runs of hidden systems
(in the rows, 128 means zero)
seq 1, R (8 x 32)
[[132 142 137 121 172 136 144  66 166 126 127 115 112 141 142 129 131 169
  174 129 116 114 103 145 144 123  94 117 173 188 194 155]
 [ 99 157 133 120 150 122  88  56 121 121 125 102 127 130 142 118 124 177
  162 100  84 115 117 135 135 130  85 151 154 199 184 164]
 [ 71 144 126 125 139  80  54  59  92 119 122  96 155 108 125 106 113 160
  123 100  87 114 117 132 136 129  86 175 118 177 137 157]
 [ 80 113 119 119 147  50  66  70  96 114 123  96 174  86 105  97 106 115
  104 119 121 114 107 150 142 139 101 168  94 136  99 125]
 [117  99 130 127 142  62 112 102 129 124 112 120 169  93 103 111 101  83
  105 136 136 122  90 160 157 142 113 139 105  95  84 100]
 [147 101 145 128 151  88 164 112 174 126 106 136 151 116 117 117 101  81
  122 156 140 122  80 163 159 125 112  99 138  93 103  99]
 [150 121 159 130 175 110 188  97 201 132 113 143 123 137 133 128 114 121
  151 165 134 118  83 150 158 114 102  81 169 126 138 120]
 [138 137 147 125 178 133 165  73 179 132 116 128 110 141 144 133 129 157
  174 140 115 117  95 141 147 123 101 103 178 171 183 151]]
seq 2, D (8 x 32)
[[141 133 126 144 112 178 183 147 143 135 151 168  82 171 132 142 128 157
  122 143 111 162 159  92  92 120 180 133 149 132 162 157]
 [151 135 118 121 137 152 136 141 120 120 120 146  96 127 141 151 109 158
  139 150  96 172 181  93 104 124 154 144 131 157 160 153]
 [150 165 126 100 143 140  79 128 100 126  98 116 125 104 151 148 113 163
  156 131  82 143 170  92 119 132 121 152 123 175 143 157]
 [130 182 138  93 131 137  40 117  88 127 111  87 146 108 145 131 135 165
  151  95 107  96 147 106 119 133  88 160 124 170 141 149]
 [114 175 140 110 105 149  56 113 104 129 146  80 152 135 125 113 147 169
  136  67 140  56 132 110 103 123  87 156 134 141 142 152]
 [103 163 143 133  90 180 109 130 133 153 166 121 130 180 121 117 164 163
  126  75 144  65 112 104  94 121 116 133 157 112 140 150]
 [109 140 136 153  86 200 163 145 152 142 178 154 104 196 118 124 152 161
  110  97 149 104 130  95  88 108 148 122 167 105 151 149]
 [137 134 126 149 106 190 186 149 151 140 159 172  85 189 130 138 138 154
  120 136 121 151 149  90  90 120 174 125 157 118 157 162]]
seq 3, L (8 x 32)
[[152  93 135 133 168  85 182 111 164 123  99 154 137 113 121 130  96  85
  119 181 130 156  91 155 157 133 128 105 136 107 105 108]
 [175  85 126 133 144 114 190 162 142 144 115 172 116 111 120 155 100  83
  105 186 129 179 133 133 125 143 173 116 125  89  97 111]
 [199 105 136 117 116 150 175 208 137 151 129 171 109 123 123 161 120  97
  105 167 145 149 159 102 100 139 185 108 122  68  92 113]
 [211 140 149 111  97 188 144 225 136 153 137 155 127 137 132 162 145 109
  116 130 175  96 154  97  99 131 152  95 132  62  90 115]
 [195 153 169 105 109 195 120 207 159 154 134 129 142 142 127 152 150 125
  140 100 186  57 129 105 114 123 104  84 153  75 105 119]
 [175 150 168 101 132 160 119 144 160 148 111 103 148 130 134 144 155 117
  162 103 174  59  92 141 138 132  76  93 168 105 128 118]
 [144 135 159 119 165  91 143  95 172 134 102 113 148 125 133 123 125 108
  148 135 146  88  68 160 159 123  79  93 157 123 124 114]
 [143 106 144 128 174  79 171  98 172 123  97 141 141 114 123 121  99  90
  129 171 132 136  81 159 166 125 110 103 141 115 110 108]]
seq 4, U (8 x 32)
[[ 92  86 122 158  99 107 150 139 139 125 161 150 142 143  86 106 124  93
   71 121 164 122 106 133 118 122 146 129 119  55  86 105]
 [128  81 120 154 112 119 190 163 149 139 163 176 118 145  97 132 113  93
   72 158 154 154 131 124 106 129 182 121 121  61  92 109]
 [187  93 131 126 132 144 192 185 150 153 126 177  96 129 119 159 111  96
  109 178 131 167 149 116 110 135 185 109 135  83 106 118]
 [218 121 150 106 153 162 158 181 155 145  94 157 114 110 144 180 111 108
  156 166 129 151 143 116 134 140 140  91 145 110 121 124]
 [209 147 159  88 163 151 111 156 159 138  87 111 142  92 149 162 121 118
  184 137 145 105 123 132 151 137  91  96 149 133 128 116]
 [160 155 158  92 151 118  88 116 134 136  99  80 160  97 135 135 136 117
  160 113 155  68  94 144 151 138  64 119 148 130 119 120]
 [107 128 148 122 123 103  95 110 134 140 127 101 165 125 110 114 135 107
  123  94 152  71  79 151 142 132  82 125 136 101 102 118]
 [ 88  96 132 151 100 103 129 125 136 130 158 134 156 142  90 103 129  97
   80 109 158 109  94 143 122 124 128 129 119  65  87 104]]
seq 5, N (8 x 32)
[[128 154 131  97 111 115  30 127  73 132 119  87 164  93 117 120 122 138
  119  89 112 103 144 118 112 140 102 173 103 138 109 134]
 [ 78 129 126 118 149  63  56  66  99 117 123  89 167  94 115 103 111 137
  119 105 114  99 106 147 144 132  78 166 114 153 113 136]
 [ 67 125 137 137 155  67 101  39 141 113 132  89 151 124 115  89 118 142
  134 107 127  96  76 167 159 121  69 146 141 157 145 134]
 [ 92 148 152 135 148 120 146  64 168 132 133 114 136 166 130 101 152 144
  144 109 150  71  62 155 144 115  75 107 176 142 155 141]
 [137 153 154 121 127 181 146 120 174 152 149 124 120 176 129 128 168 159
  152  94 164  62  99 120 113 116  98  94 189 123 158 141]
 [164 168 157 117  87 217 112 182 149 156 151 138 124 173 136 149 161 159
  142  75 148  73 144  88  91 118 113  97 166 100 146 148]
 [166 162 145 103  84 193  64 188 100 145 149 116 141 135 130 145 141 157
  130  74 143  80 169  88  89 128 119 133 125 107 128 135]
 [143 158 130  95  98 142  31 154  70 133 131  88 160 102 124 130 130 138
  123  81 121  95 160 111 108 146 115 170 106 125 119 134]]
seq 6, U (8 x 32)
[[127 140 142 136  87 195 142 171 158 146 176 139 125 183 110 122 151 145
  107  89 174  81 124 102  90 117 138 113 157  79 127 130]
 [166 137 131 127  73 184 132 215 108 147 154 159 124 156 116 144 147 123
   85 118 157 110 165  78  73 130 169 128 123  62  91 126]
 [175 115 120 116 100 144 112 207  89 133 136 148 126 102 116 153 104 115
   96 141 123 155 195  89  92 141 179 151  89  87  91 121]
 [167 111 119 112 133 100 103 153  91 114  95 131 135  74 128 151  82 106
  115 159  95 180 171 116 123 151 146 159  97 121 104 118]
 [128 110 128 115 184  64 114  75 128 111  91 117 145  79 130 126  93 120
  139 163  99 153 114 152 161 142 104 141 122 166 132 130]
 [ 98 120 138 134 179  73 133  32 158 114 120 105 137 121 125 106 107 137
  156 130 112 113  78 171 166 126  82 129 153 171 166 138]
 [ 89 142 148 141 150 125 152  62 170 134 139 119 136 167 125  97 155 147
  136 107 148  72  62 153 144 113  83 108 174 141 156 144]
 [120 137 144 140  97 188 147 145 167 148 176 133 126 182 112 122 157 145
  117  88 174  76 109 117 100 113 126 113 168  92 142 138]]
seq 7, N (8 x 32)
[[148 150 129  98 151 113  73 114 100 122  89 113 128  88 148 140 107 154
  156 139  76 147 161 106 127 138 113 153 116 173 137 151]
 [ 75 128 110 140 147  79  94  51  94 117 119 122 122 120 131 113 103 155
  127 128  63 160 130 128 129 141 121 180 119 188 159 166]
 [ 36 102 102 165 140  72 138  38 123 112 162 124 118 143 104  86 111 154
  102 126 103 148 107 145 118 125 137 177 130 162 158 151]
 [ 55  96 121 174 117 106 177  85 158 129 165 152 122 171  94  95 128 127
   87 123 144 125  94 136 120 109 143 130 145  97 123 131]
 [139 108 138 138 104 157 181 163 169 140 168 143 130 162 104 122 141 112
  102 123 192  96 107 128 115 115 147 100 148  58 107 107]
 [207 132 159 106 116 185 147 216 161 153 137 141 142 131 124 154 141 105
  124 128 191  82 133 112 115 127 134  82 140  65  89 105]
 [230 153 155  88 124 182  98 212 128 141 100 132 146 103 149 175 122 116
  152 128 143 103 160 102 127 138 121  96 128  99 104 116]
 [180 154 135  85 145 138  76 148 103 125  85 113 138  83 150 154 107 141
  158 133  97 137 171 101 127 138 111 139 112 152 130 135]]
seq 8, X (8 x 32)
[[ 73 136 124 147 142 126 128  49 130 123 157 125 108 161 132 104 119 188
  142 107  89 132 118 132 124 117 117 154 155 188 198 173]
 [120 154 148 134 140 177 173  98 178 143 149 141 102 184 133 121 159 169
  145 119 144  98  99 118 117 111 116  99 188 147 174 159]
 [178 133 158 120 120 204 181 173 190 150 158 143 117 169 121 143 143 137
  140 116 187  85 119 122 111 117 125  79 178  90 140 125]
 [202 126 151 108 114 168 156 214 155 151 137 148 140 129 119 151 140  99
  112 136 193  89 131 113 112 125 146  90 132  58  80 102]
 [177 113 136 109 107 121 110 206 108 139 112 143 149  95 112 152 116  83
   89 145 151 125 156 101 107 142 150 133  96  58  54 106]
 [130 109 115 122 107  89  74 150  74 114 119 122 153  78 106 131  83 105
   90 129 101 158 170 111 111 145 148 182  79 104  88 119]
 [ 75 126 104 135 133  68  77  73  73 111 119 127 136 108 120 111 101 141
  102 127  68 158 144 119 118 143 133 192  95 164 128 160]
 [ 62 139 117 145 139 109 111  44 114 122 146 123 112 147 132 106 110 176
  129 111  70 142 126 129 124 126 119 170 142 188 184 176]]
seq 9, R (8 x 32)
[[ 56 131 126 140 149  95  96  35 125 116 150  98 137 139 116  94 122 173
  136  93 110 107  97 148 137 121  85 160 152 179 173 160]
 [ 69 140 135 127 140  83  65  60 116 112 137  83 166 115 111  95 129 152
  126  86 133  74  98 146 138 122  67 154 129 156 137 142]
 [111 130 146 111 147  74  68  93 118 123 119  80 172  88 111 112 118 119
  132 109 145  85  98 156 150 133  72 142 125 128 108 115]
 [158 117 148 104 159  84 101 116 139 133  96 103 163  82 119 132 102  90
  141 141 138 110 100 156 159 141  90 121 127 109  99 103]
 [162 110 146 115 181  84 153 108 164 123  86 134 147  95 128 130  97  99
  142 171 127 135  97 149 166 129 103 104 140 124 113 111]
 [127 111 135 133 187  90 175  73 168 114 106 143 122 120 132 121  93 133
  144 177 114 153 100 152 162 119 112 115 153 156 145 128]
 [ 89 110 127 143 178  98 160  40 159 117 139 126 110 135 125 112 105 160
  146 139  98 147 104 156 147 121 113 136 162 183 187 153]
 [ 58 128 126 149 150  97 115  27 141 119 150 107 125 141 119  98 119 174
  142 102 100 122  97 152 136 122  96 155 154 186 184 162]]
seq 10, X (8 x 32)
[[171 115 143 128 105 170 179 197 163 146 161 150 123 153 110 140 140 105
  103 137 196  98 130 115 102 119 156  98 144  55  95 104]
 [156 112 135 116  95 135 119 205 117 142 138 143 149 117 103 139 129  89
   82 136 173 107 150 104  99 134 151 126 105  47  53  99]
 [136 118 118 114  88 106  64 174  75 121 135 114 161  87 102 129 102 108
   83 114 130 124 172 104 100 138 139 172  80  86  78 116]
 [ 97 136 110 117 117  90  52 109  64 121 117 118 140  97 121 123 110 143
  101 116  81 144 164 100 106 142 130 188  92 152 116 152]
 [ 85 147 114 134 130 120  89  74  95 122 129 129 113 134 136 121 114 180
  135 112  65 149 150 109 113 132 126 175 125 186 168 176]
 [103 147 127 141 136 154 151  82 147 118 157 133  98 170 137 115 128 186
  144 118 105 130 137 118 115 111 127 141 159 178 196 168]
 [134 140 141 144 131 190 195 133 184 141 157 163  97 188 130 131 147 161
  138 130 147 113 116 111 109 109 139 100 177 119 163 149]
 [170 117 145 133 108 186 192 183 175 149 165 150 111 166 113 140 142 123
  113 131 189 101 127 117 102 117 150  96 158  69 122 117]]
seq 11, D (8 x 32)
[[198 124 125 102 102 145 102 211  96 127 123 139 133  93 127 161 107 109
  107 140 133 142 191  95 100 146 167 143  89  85  88 114]
 [224 153 156  87 122 178  89 208 126 140  99 126 154 100 144 170 126 115
  154 118 149  91 153 106 130 139 108  99 127  97 102 117]
 [187 162 166  90 150 162 109 144 154 147  96 103 142 119 148 154 152 128
  178 110 157  66 100 130 137 138  70  91 169 124 133 129]
 [115 151 154 124 157 121 138  66 168 133 117 109 139 153 137 111 153 145
  156 110 147  69  62 151 145 120  66 103 178 150 151 142]
 [ 50 117 131 159 147  93 161  38 161 128 151 132 118 168 111  93 128 151
  121 122 115 121  74 155 139 113 112 135 161 152 157 150]
 [ 47  92 101 173 129  82 164  69 130 102 164 147 116 151  92  85 106 137
   76 146 118 165 124 129 113 115 161 171 116 128 130 141]
 [104  89  97 154  98 115 141 139  99 121 169 161 119 130  99 121  80 123
   67 144 104 187 168 112 100 132 197 177  88 106 110 132]
 [172 109 119 114  99 134 111 198  89 130 133 148 122  97 113 154  95 113
   93 147 115 161 198  93  92 142 179 154  88  90  91 123]]
seq 12, L (8 x 32)
[[ 81  92 109 146 169  65 155  50 127 101 120 130 124 110 114 104  91 126
  119 166 105 172 106 157 152 131 130 165 125 166 144 138]
 [106  85 106 151 140  92 172 106 116 111 140 159 112 127 110 111  85 126
   81 171 101 195 148 130 121 126 177 159 105 134 125 135]
 [139  99 106 140  95 146 146 172 108 140 166 171 100 142 107 142 102 133
   84 140 106 178 191  92  81 134 204 160 109  98 120 139]
 [151 143 123 124  69 195 108 209  96 144 157 151 124 150 115 147 143 146
   96  98 144 120 187  71  68 132 164 148 119  87 113 142]
 [147 168 148 110  76 186  67 172 109 150 155 111 138 151 130 137 152 163
  130  62 139  67 152  95  90 128 112 137 141 111 136 142]
 [113 167 146 109 129 136  67  98 124 123 134  77 155 130 129 112 152 164
  153  76 150  46 108 123 120 124  68 139 150 143 150 148]
 [ 83 133 137 127 162  84  93  40 134 112 128  90 148 121 125 100 121 156
  146 105 120  94  85 158 155 126  62 145 148 170 162 142]
 [ 78 105 117 139 177  65 139  29 133 108 124 114 133 107 117 102  96 137
  133 148  96 152  93 169 158 135 111 157 134 176 156 140]]

runs to name
seq 13 (3 x 32)
[[174 144 130 112  75 190 103 219  96 140 147 149 127 135 125 154 140 137
   99 108 149 111 187  72  78 133 159 141 112  80 100 133]
 [207 162 158 103  97 221 115 220 139 153 133 152 124 148 145 171 144 144
  140 105 145  95 165  84 101 121 125  91 148  97 123 133]
 [193 167 164  99 132 208 133 161 168 151 114 139 113 153 154 163 153 158
  177 110 138  91 131 101 123 121  94  79 182 130 160 142]]
 : D
seq 14 (3 x 32)
[[143  96 144 133 122 111 160 150 169 132 137 134 150 128  99 116 116  84
  100 135 174 104  96 148 134 117 126 100 135  61  89  87]
 [213 130 162 102 146 165 154 179 181 144 112 132 144 120 131 153 125 103
  153 141 176  92 110 133 143 126 111  80 154  86 107 100]
 [222 156 157  92 145 188 128 179 159 144  96 132 125 114 158 175 129 132
  182 139 135 114 141 111 133 133 111  89 156 131 140 130]]
 : N
seq 15 (3 x 32)
[[ 83  94  97 151 122  78 132 108  91 105 141 149 132 112 101 106  83 118
   73 154  94 183 154 121 118 133 171 187  82 130 105 133]
 [ 82  82  99 157 138  68 161  99 125 111 139 147 139 118  94 102  89  91
   74 166 127 171 117 145 138 133 165 160  99 104  91 119]
 [122  81 121 159 136  91 199 116 162 122 133 161 129 131 103 114 100  79
   98 166 144 155  91 157 144 127 152 119 130  83 103 105]]
 : N
seq 16 (3 x 32)
[[134 148 155 123 104 181 123 147 161 151 163 114 138 170 117 127 163 142
  136  79 175  56 102 121 107 123 104 107 171 101 138 134]
 [121 128 144 151 119 181 185 129 181 137 172 148 111 187 116 119 147 150
  122 114 167 100 100 125 112 109 134 104 180 107 151 142]
 [107 112 124 166 138 137 208 104 167 132 153 178  86 180 126 128 125 151
  113 156 115 156 126 112 111 113 160 120 161 131 154 160]]
 : D
seq 17 (3 x 32)
[[173 153 139 127 106 222 156 184 144 148 141 164  87 169 145 165 144 163
  147 121 126 131 167  81  88 122 156 108 165 122 160 154]
 [168 159 136 114 139 187 138 142 149 123 123 131 100 146 149 148 128 180
  165 132 113 130 165  93 111 115 132 117 157 164 179 149]
 [140 170 135 109 150 154  95  97 123 128 114 108 114 129 155 138 126 184
  175 118  84 133 144 110 125 127 114 139 149 193 184 166]]
 : D
